Families of rows that turns and mirrors carry onto each other, the same ones carrying the whole set onto itself: the rest of each named row's family, in list order
7 families of 5 rows
muz: [ 19  -3 -10  12   2  12  15   6  22  -2   4  -1 -29 -17 -18  -5 -20  17
 -11]
Dazuz: [  7 -26 -26  19  -6   3   9 -10   3 -12  -7   3 -25 -16 -27  13 -13  15
   6]
tasik: [-11   7 -22  19   4  13  -5  -5 -11 -12  -8   3 -15   4   2  -1   1  20
 -11]
Veku: [ -3  12 -26  22   8  14   5   0 -14 -14  -9  -1 -22  -3 -12  -1  -3  19
  -4]
Golav: [ 10   1 -19   1   0   5 -13   6   5 -19   3  21 -31  -9   4  -1 -26  16
  -6]
zov: [ -5 -20   5   3  13   9  -7   2   4   0  14 -10   3  -6   4   1  -5  18
  24]
kupov: [ -5 -10  -3  -2  -6   5  10  -5  18   2  13 -13  -7  -5  19 -13   9  22
   8]
Mobug: [-13 -27  -8   3 -14   0  -6 -17  14  -9 -17  -3 -27   1   2  -5  -3  22
  10]
tusul: [ 11 -13 -12   2  11   3  13  -5 -19  -6   0  -7 -18 -40 -17   5   6  26
  13]
vedo: [  1  -2 -23   2   1  -7  15   5 -19 -17  17   3 -25 -25   3  -3   1  12
  28]
lidu: [  1  -8  -6  -1  -9  21   7   8  26   1   5  -5 -18   1   0 -11  -7  20
  -9]
pagag: [ 21 -11 -14   3   6  12  -5  -3  -8  -6  -2   4 -18 -31 -20   9  -7  28
 -10]
Pes: [  4   1  -8   8  -4  -9  20   9   5  -9   4   4 -33 -36 -19  -4  -6   1
   7]
Fariz: [  8 -13  -3  -4   5  17 -13  -6   8  -3 -12   9 -15 -10  -3   4 -15  36
 -11]
keva: [ -7 -24 -10   5  -6 -10   9 -22   7 -13 -13 -11 -24  -6  -1  -7   5  25
  32]
Pof: [ -7 -15   3  -7  13   3  17  -7 -12  -3  -7  -9 -14 -27   3  -6   8  33
  24]
Giki: [ -5  13 -19  24  15   1  13  -5 -18 -16 -13  -4 -29 -13  -9  -8  -2  19
   4]
Rul: [ -9  -9   0  10   5 -19  28  -1   5  -7   8   7 -17 -26   7   0  -5   6
  21]
gulad: [ 16   1 -28   9   0  -4  -2   5 -11 -19  16  14 -28 -27  -4   5 -12  10
   5]
Dero: [ 23  -4 -11  18  12 -11  23  -6  11  -4  10  -7 -24 -34  -9  -5  -9  13
   4]
pesip: [  9 -13   4  13  13  -6 -10   5  -2  -3   4  -8 -25 -39 -13  -4 -12   4
  12]
bokev: [-13   9 -12  21  17  -8  10 -12 -14 -15 -15  -2 -25 -11   9 -10   1  22
   8]
nof: [-16   5 -14  20   9  -1  -1 -13 -10 -13 -11   2 -17  -1  17  -5   3  22
  -4]
Bibas: [ 15  -6   3   4  10  10 -18   9   9  -5   0  -9 -24 -20 -25  -9 -17  13
   8]
mos: [ -4 -21   6  12  14  -6  -3   0  -4   1  13  -9  -7 -30   4   1  -5   8
  22]
tozot: [  4 -23 -21  14  -1  -9  17 -17  -3 -14  -5  -7 -25 -16 -19   3  -1  20
  28]
vit: [-14  -2  -9  -6   3   0  13   6  -6 -15   8   3 -25  -6  17 -13  -4  21
  33]
ruga: [  6 -11   5  -2   8  19 -16   7  12  -4   6  -8  -6   2 -12  -7 -13  22
  17]
Vukin: [ -8   0  -5  -8   1   7  -3   6   9 -16  -1  15 -28   4  17 -12 -22  25
  13]
pufu: [ -3 -28 -18  10 -15   8  -8 -10  13  -8 -13   5 -27  -4 -12   7 -13  18
  -5]
Gegol: [  9   2 -10  -6  -9   4  -5   0  23 -14   7   9  -7  11  -2  -5  -2  21
   3]
vapa: [  9 -10  -6   8   6 -15  20 -13   8  -1  15 -13 -13 -26  14  -9   8  17
  15]
Zodub: [ 15   7 -13  -1 -14   5  -2  11  17 -13   4   5 -28 -12 -24  -6  -4  11
  -3]
toru: [-11 -16  10 -11  11  12   1  -7   5  -2 -15   1 -13  -7  13  -5  -5  39
   9]
poz: [ -7  -7   0   1   3 -10  13  -9  18  -9  10  11  -2   3  17   0  -3  20
  19]

Which other rows belong to the same family as lidu? muz, kupov, Dero, vapa
Which other rows belong to the same family as zov? pesip, Bibas, mos, ruga
Which other rows belong to the same family as Giki? tasik, Veku, bokev, nof
Which other rows belong to the same family as toru? tusul, pagag, Fariz, Pof
Which other rows belong to the same family as vit? Golav, vedo, gulad, Vukin

Families of rows that turns and mirrors carry onto each other, the same ones carrying the whole set onto itself: the rest of each named row's family, in list order
3 families of 6 rows
G: [  8  -9 -10   2 -16   4 -12   3   0  -8   6  -4  -3  -4 -10]
S: [-28  -5  -4 -20   7 -12   2  12  20   2   5  -3   5 -10  -5]
Z: [  6  -7  17   6  -5  22   1 -20  -9  10   1  -3   0  -6   0]
K: [ 23 -10  20  -1   4  -4  -6   5 -16  -3  -9  -1   5 -16 -12]
M: [  2 -11  13 -19   3   9  10   5  -5   6 -14  18   5 -22 -19]
D: [-22  -4  24 -14  16  11  14 -13   6  19  -2   1   7 -14   3]
N: [-10  -7  23 -20  24 -20   4  13   4   4  -7  -2  11 -20  -6]
R: [ -3  -4   6  10  -6  14  -5 -18   0   6  11 -15  -1   1   6]
E: [ 16 -12   3  -4 -11  13  -2   1 -10  -2  -7  10   0 -13 -17]
W: [-20  -2   5   3   2   5  -4 -14  12   8  15 -19   1   1  11]
V: [ 18  -9   8   7  -2 -11 -16   5  -8  -9   3 -14   2  -6  -5]
U: [-15  -5  11 -12  17 -27  -6  14  13  -2   4 -16   9 -10   1]
H: [-20  -7   9 -28  12  -4  11  11  10   8  -8  12   8 -20 -12]
T: [ -4  -6  26  -6   7  20  11 -17  -6  17  -5   4   4 -14  -2]
P: [-30  -1  13 -10  13   3   6 -11  15  14   9 -11   6  -6   9]
F: [ -1  -5   3   1   5 -22 -16  11   6  -9  10 -22   4  -4   1]
C: [-14  -6 -14  -5  -7  -8 -11   9  16  -6  13 -12   0  -2  -4]
J: [  8  -9  28 -15  17  -9   4   8 -10   3 -14   5  10 -23 -13]

Which other rows belong to the same family as Z? D, R, W, T, P
Which other rows belong to the same family as G? S, M, E, H, C

Families of rows that turns and mirrors carry onto each other, the same ones carrying the whole set onto itself: the rest of each named row's family, in list order
4 families of 8 rows
Puzes: [-23   2 -20  19  -9 -24   5   6  -7   6  10   0  19  -1  12   7   4  17
 -15 -24  14  -5]
selod: [  9  17 -13  -7  -3   2   2   5 -25 -10  13   0   0 -27   4  -4   7  -1
  10  -4   3  16]
Pazuf: [-25   0 -17  12 -12 -18   4   2  -4   5  12   1  23  -4  17   9   5  14
 -11 -27   9 -11]
bim: [  6   8 -29  -7 -17   7   5  -3  -8  -8  13  11   0   9  15   4  -3  -8
  15  -8  29  -4]
Rakol: [-13  11  -2  15  16 -15   5 -27  -4 -20   7   1   9 -14  15 -12   9  12
  10   0   6  14]
Sepu: [  3  -2   7  12   3   2  -2 -11   8   3  33  14  -2   2  25  -8 -18  -7
   1 -17  17   3]
Tizu: [ -4 -17 -13   6  14 -16   7  12  -1  20   9 -15   4 -25  13 -10  -3  15
  -3 -10  15  -2]
mozi: [ 14  14 -13  -7   0   2   0   5 -22 -11  16   5   3 -25   7 -10  12   3
  10  -5  -3  15]
Zem: [  0   6 -25  -6 -10   2   1  -3  -8 -15  17  11   3   7  10   2  -3  -8
  17  -4  34 -11]
nufo: [-23   4 -23  14  -9 -22   0   1  -3   7  10  -3  25  -8  13  12   8   7
 -10 -24  12 -10]
Nepu: [ -1  -1   6   9   5   6  -1 -11  12   4  34   7  -5  -1  19  -6 -20 -13
  -1 -16  19   3]
giv: [ -3  11 -14  28  -6   4 -21  11 -13   8  24  10   3   8  15 -17   4   1
  -4 -32   1  11]
femez: [  1   4 -28  -8 -13  -2  -1   2   0 -14  16  13   0   8   7   3  -8  -9
  14  -5  31  -1]
rez: [  4   1   7  12   5   3  -6 -14   6   4  29  13  -9  -5  21  -5 -13 -13
  -1 -20  21   3]
Tumas: [ 12  15 -12  -3  -5   2  10   9 -22 -12  13   2   3 -23   4 -11  11  -2
  12   1   3  17]
vob: [-11  -8 -27  21  18  -3 -15   2   3  -3  -3 -10   2   6   7 -23  11  15
  18  -3  20   4]
zopu: [ -2   2 -23  -8 -16   2   1   2  -8 -14   9  12   3   8   8   8  -5  -6
  16  -4  28  -6]
sel: [ -3 -20 -10   6   5  -6   4  10   2  23   2 -18   3 -24  11 -12  -2   9
  -3 -15  13   2]
rame: [  8  21 -14  -6  -3   7   9   2 -16  -8  19   5   3 -26  11 -10   9   1
  14  -2   2  17]
tapil: [ -5  10  -8  32  -6   3 -16  14 -15  12  22  10   5   7  12 -11   8   0
  -2 -29  -3   5]
bogir: [-10 -10 -22  16  21  -4 -14   6  -4   4  -5  -3  -1   3   7 -21  13  15
  22  -1  22   7]
Kuv: [-10  19  -1  16  19 -14   5 -26   2 -17   8   3   8 -12   8 -14   9  12
   8  -3  11   6]
lelib: [ -4  -8 -19  24  15  -1  -9   4   4  -3  -4  -4   4  10   5 -23  10  19
  22  -5  21   7]
Pevod: [ -1 -21 -14   6   5 -11   2   9   5  16   5 -17   4 -29  16  -9  -4  12
   2 -17  18   6]
zimum: [ -3   5 -12  31  -2   5 -14  14 -11   7  30   7   0   6  15  -4   7   4
  -9 -31   2  12]
vivaz: [-11  18   1  15  18 -10   4 -27  -6 -16  10   0  12  -9  10 -10  12  14
   9   1   4   4]
mazab: [  6   2   3  14   1   4  -1 -12  12   3  29   6 -10   4  25   3 -13 -12
  -4 -17  18  -1]
bot: [-21   3 -19  19 -12 -28   3  -2  -4   3   8   3  20  -3  15   9   9  10
  -9 -24   5 -11]
zet: [ -5  11 -14  28  -4   5 -18  18  -5   5  24  15   6   6  12  -9   9   0
  -6 -31   0   8]
Zil: [ -9  -8 -21  22  15   2 -12   5  -2  -2  -7  -9   3   5   5 -23   8  14
  22  -6  28   6]
nef: [ -1 -23  -9   5   6 -10   5  12   2  17  11 -19   9 -29  13  -7   2   7
   0 -12  13   3]
fipa: [-17  19  -3  12  18 -13   5 -22   1 -14   2   6   9 -11  14 -10  11  10
  14   4  10  12]

Which other rows belong to the same family as nufo? selod, Sepu, femez, tapil, lelib, Pevod, vivaz
Which other rows belong to the same family as zopu? mozi, Nepu, giv, Kuv, bot, Zil, nef
Which other rows belong to the same family as Tizu? Puzes, bim, rame, bogir, zimum, mazab, fipa

Families of rows that turns and mirrors carry onto each other, the same ones carrying the whole set onto itself: the rest of each named row's family, in list order
3 families of 6 rows
Vof: [-11 -25   0 -20  -5  -7  -2 -19  14  -3  16 -15   3  12  -5   2   0   3
 -11]
Lepi: [  9  10  -4  19   2   5   1  -4   9  19  20  -2  -9  -4   1  -3 -11  -1
   5]
guzo: [  0 -21   5  -9   1  -2   1  -4  -5 -14 -14   9  31   1  -3   4  13   0
 -13]
fikal: [ 11  12 -25  16  -9 -11  11  -6   9  -8  -1   4   6  -5  -6  -5   9  -7
  12]
duv: [ 16 -13  -6  -1  18  -2   6   2   1 -17  12  -6 -13 -26   9  -6   2  -7
   5]
tose: [  5 -11 -10   1  -1 -10   1  -9  -2 -19 -25   3  27  -3  -4   6  15  -1
  -2]
poput: [-10 -10  -7   2 -23  -8  -3 -16  12   5   1  -5  22  13 -16   5   7   9
  -6]
bivi: [ 19   2  -4  22  14   4  -5   2  -3  -3  -8  -3   3 -27   7  -2   5   8
   8]
zomud: [  2   3  -1  23  -7   5  -8  -4  11  20  17 -11  -2 -12  -5  -3  -3  17
   5]
Dufo: [ -2 -33  15  -8   8   2 -10  -8   5   0  16 -20  -4 -12   3   5  -6  10
 -12]
Lodu: [  5 -15  21   6  12  11 -11  -5  -7  15   0  -7  12 -14   9   8  -6  15
 -10]
Livi: [ 22  -2  -3  15  19   2   1   6  -6 -12 -11   8   4 -15   7   0   0 -11
   1]
Soneg: [  0 -27  -4 -22   1 -14   9 -14   2 -25  -1  -5  11  -2   1   6   8  -9
  -8]
damob: [  7  -7 -21 -13   6 -12  15  -9  11 -20  12  -2  -5  -2   2  -9   9 -14
   7]
sigo: [  5   5 -20   5  -8  -9  12  -2  11  -9   6  14   9  11 -12  -8   7 -16
   3]
lufo: [-11  -9   4  -4 -16   1   0 -14   9  18  16  -1  18  14  -9   0   2  10
  -8]
timeb: [ -3 -20  14   8   0   6 -18  -7   0   8  -7 -12  20  -9  -2   7   3  23
 -10]
Namu: [  5 -12  -1   1  12   4  -4  -3  14   5  29 -16 -19 -12   4  -9  -5   4
   2]

Which other rows belong to the same family as Livi? Lepi, guzo, Lodu, sigo, lufo
Which other rows belong to the same family as poput? fikal, tose, bivi, zomud, timeb

Families of rows that turns and mirrors carry onto each other, the same ones carrying the whole set onto itself: the rest of each named row's family, in list order
4 families of 8 rows
Siz: [  1  -4  -9  11  -3  -2   6 -24   9   9 -13  20 -11]
tik: [-24  14  12   8  13  11   6   3   1  11  -9  27   2]
Nimog: [ -7   6  16   7  -7 -12 -12 -23   6  -6   9  -1 -13]
tipa: [-11  -4  12  20  15  -3   6   1  21   4   8   6  -4]
Nat: [ -3  12  20  -1   9  14   2  -6   3  19 -24  -6   8]
sozut: [ -7   3  11  -4  10  14   5   1   0  17 -20  -9   8]
ker: [-5 -9  8 19 16 -3  5  1 16 13  9  2  5]
daf: [-14   7  16  12  18  10  10   7  -5  11  -9  26   6]
seg: [15 35  9  7 -2  5  4 -6 -7 -5  5 -4  6]
rano: [18 35 17 -5  5  7  5 -6 -4  0  4 -2  4]
kadu: [-22  13  10  16  10   9   7   2   2  12 -11  27   0]
vope: [  2  11   8   8 -10 -14  -5 -24   4  -5   5  -2 -18]
Bidem: [-7 -8  9 18 21 -2  7 -1 16 13  2  1  6]
pir: [ -4   9   7  -5  14  12   7 -11 -29  -3  -8   7  11]
muf: [  0  -2 -13  17   0   2   2 -21  15   4  -6  22  -9]
zoz: [12 36  9  4 -5  4  2 -8 -7 -4 10 -2  1]
misi: [  6  14   5  -8  14   7   1 -16 -26  -3 -17   5   8]
tusoz: [ 12  20   9  -7  22  -9  -3 -19   5  -4  10  24  -1]
nebub: [ 2 -3 15 21 17 -9  8  3 17 10  7  6  7]
Fanir: [  1   9   3  -7  12  10   8 -13 -29   0  -6   7   8]
vun: [ -5   6  -1 -11   5   8   6 -14 -26  -5 -10   6   6]
zev: [  4   1  -8  15  -1   0  -1 -25  16   7  -3  23  -9]
foga: [ -8  -5  -6  15  -2  -1  -6 -16  10  10  -5  24 -13]
buser: [ -8   2  16  10  -5 -14  -7 -23   5  -3  12   1 -15]
mep: [ 14  20   7  -9  17 -12  -6 -27   0  -7   4  17   6]
vegu: [ -1  16  15  -3   7  18   4  -6   4  15 -23  -7  11]
pelo: [-17  20  11  13  20  11   9   4   3   3  -8  28  -1]
pifi: [12 33 13  4 -3  4  2  3 -2 -5 10  1 10]
Rumu: [ 12  21  10  -6  17 -14  -3 -28   4  -7   2  20   1]
fova: [ 16  21   5  -1   8 -10  -6 -22   7 -13   7  23   2]
lofe: [ -3   1  15   5  -7  -8 -14 -23  -2   1   6  -5 -17]
kad: [ -3   9  13   3   6  16  -4  -8   3  13 -27 -11   4]

Which other rows belong to the same family as seg? tik, Nimog, Nat, ker, muf, Fanir, Rumu
Which other rows belong to the same family as kad? Siz, tusoz, nebub, vun, pelo, pifi, lofe
Which other rows belong to the same family as foga? tipa, sozut, daf, rano, vope, misi, fova

